B =
[-47.9 -35.9 -53.1  23.3  63.2 -28.4  -3.4  -2.6 -29.1  -9.6 -31.3  17.1
  10.7]
B[0]: -47.9
B[5]: -28.4
B[2]: -53.1
B[1]: -35.9
B[10]: -31.3
B[9]: -9.6
B[4]: 63.2

X =
[[  2.3 -19.9  27.4   6.1]
 [ 59.2 -31.0 -61.0 -38.4]]
X[0, 0] => 2.3
X[1, 0] => 59.2
X[0] => [2.3, -19.9, 27.4, 6.1]
X[0, 1] => -19.9
X[0, 2] => 27.4

M = array([29, 42, 67, 37, 22, 42, 68, 78, 51, 75, 54, 75, 62, 67, 88, 57])
M[-16] => 29
M[12] => 62
M[-5] => 75
M[-1] => 57
M[-2] => 88
M[2] => 67

x = 8575  4945  4269  4910  4036  1940  5510  6895  5040  4958  3998  4021  5107  6074  5188
x[0]	8575
x[13]	6074
x[5]	1940
x[12]	5107
x[4]	4036

arr =
1  4  6  3  4  5  4  3  5  5  4  5
3  5  4  4  4  4  4  4  3  3  3  4
3  5  4  3  6  3  3  3  4  2  3  3
3  4  5  3  4  5  4  4  4  5  4  4
4  5  5  4  3  5  4  5  2  2  5  3
4  5  4  4  6  3  3  3  4  3  3  3
5  3  4  4  1  4  4  4  4  5  4  5
2  4  6  2  4  5  3  4  5  5  5  5
4  4  3  3  3  4  4  5  4  4  3  4
3  5  4  3  5  4  3  3  4  2  4  4
3  5  4  3  5  3  3  3  4  3  3  3
3  3  4  3  3  4  3  3  4  4  4  3
4  7  4  3  6  4  4  5  4  4  3  5
3  4  5  3  4  4  4  4  4  5  4  4
5  5  2  5  3  2  4  3  3  2  3  3
arr[0,0]	1
arr[-4]	[3, 3, 4, 3, 3, 4, 3, 3, 4, 4, 4, 3]
arr[-6,-12]	3
arr[-6,11]	4
arr[-4,-6]	3
arr[-6,4]	5
arr[-8,10]	5
arr[2,2]	4
arr[1,11]	4
arr[6,-9]	4
arr[:, 1]	[4, 5, 5, 4, 5, 5, 3, 4, 4, 5, 5, 3, 7, 4, 5]
arr[-3]	[4, 7, 4, 3, 6, 4, 4, 5, 4, 4, 3, 5]
arr[:, 2]	[6, 4, 4, 5, 5, 4, 4, 6, 3, 4, 4, 4, 4, 5, 2]
arr[-2]	[3, 4, 5, 3, 4, 4, 4, 4, 4, 5, 4, 4]
arr[:, -5]	[3, 4, 3, 4, 5, 3, 4, 4, 5, 3, 3, 3, 5, 4, 3]
arr[-4,4]	3
arr[11,3]	3
arr[:, -12]	[1, 3, 3, 3, 4, 4, 5, 2, 4, 3, 3, 3, 4, 3, 5]
arr[-10,-4]	4
arr[-11,-11]	5
arr[5]	[4, 5, 4, 4, 6, 3, 3, 3, 4, 3, 3, 3]
arr[-3,-5]	5
arr[4,-5]	5
arr[13,6]	4
arr[-10,6]	3
arr[2,-7]	3
arr[-10,-9]	4
arr[-3,-6]	4
arr[:, 6]	[4, 4, 3, 4, 4, 3, 4, 3, 4, 3, 3, 3, 4, 4, 4]
arr[6,0]	5
arr[-2,-3]	5
arr[-10,-10]	4
arr[2,11]	3
arr[-8,-12]	2
arr[-3,-12]	4
arr[12,5]	4
arr[1]	[3, 5, 4, 4, 4, 4, 4, 4, 3, 3, 3, 4]

data =
5.2,6.9,-5.0,7.2,-1.1
19.2,18.9,-12.1,13.3,-12.1
-7.6,5.9,1.3,-0.1,-1.1
6.2,8.1,21.3,18.3,-12.8
12.3,16.3,-5.2,9.9,-6.9
24.7,2.9,-5.5,2.0,2.7
-8.2,25.8,9.0,5.4,2.4
0.4,-5.1,-1.4,-5.0,4.9
16.6,13.3,-11.9,14.1,-17.1
Indices start at 0.
(0, 0) = 5.2
(5, 4) = 2.7
(3, 1) = 8.1
(6, 3) = 5.4
(7, 2) = -1.4
(7, 0) = 0.4
(8, 1) = 13.3
(5, 0) = 24.7
(0, 3) = 7.2
(5, 1) = 2.9
(4, 2) = -5.2
(2, 2) = 1.3
(7, 4) = 4.9
(6, 2) = 9.0
(2, 4) = -1.1
(1, 4) = -12.1
(1, 3) = 13.3
(6, 1) = 25.8
(8, 2) = -11.9
(8, 4) = -17.1
(1, 1) = 18.9
(5, 3) = 2.0
(3, 0) = 6.2
(0, 1) = 6.9
(4, 4) = -6.9
(6, 0) = -8.2

W =  68.1  -54.5  -55.4  -60.4   44.6   10.0
W[0] -> 68.1
W[3] -> -60.4
W[4] -> 44.6
W[5] -> 10.0
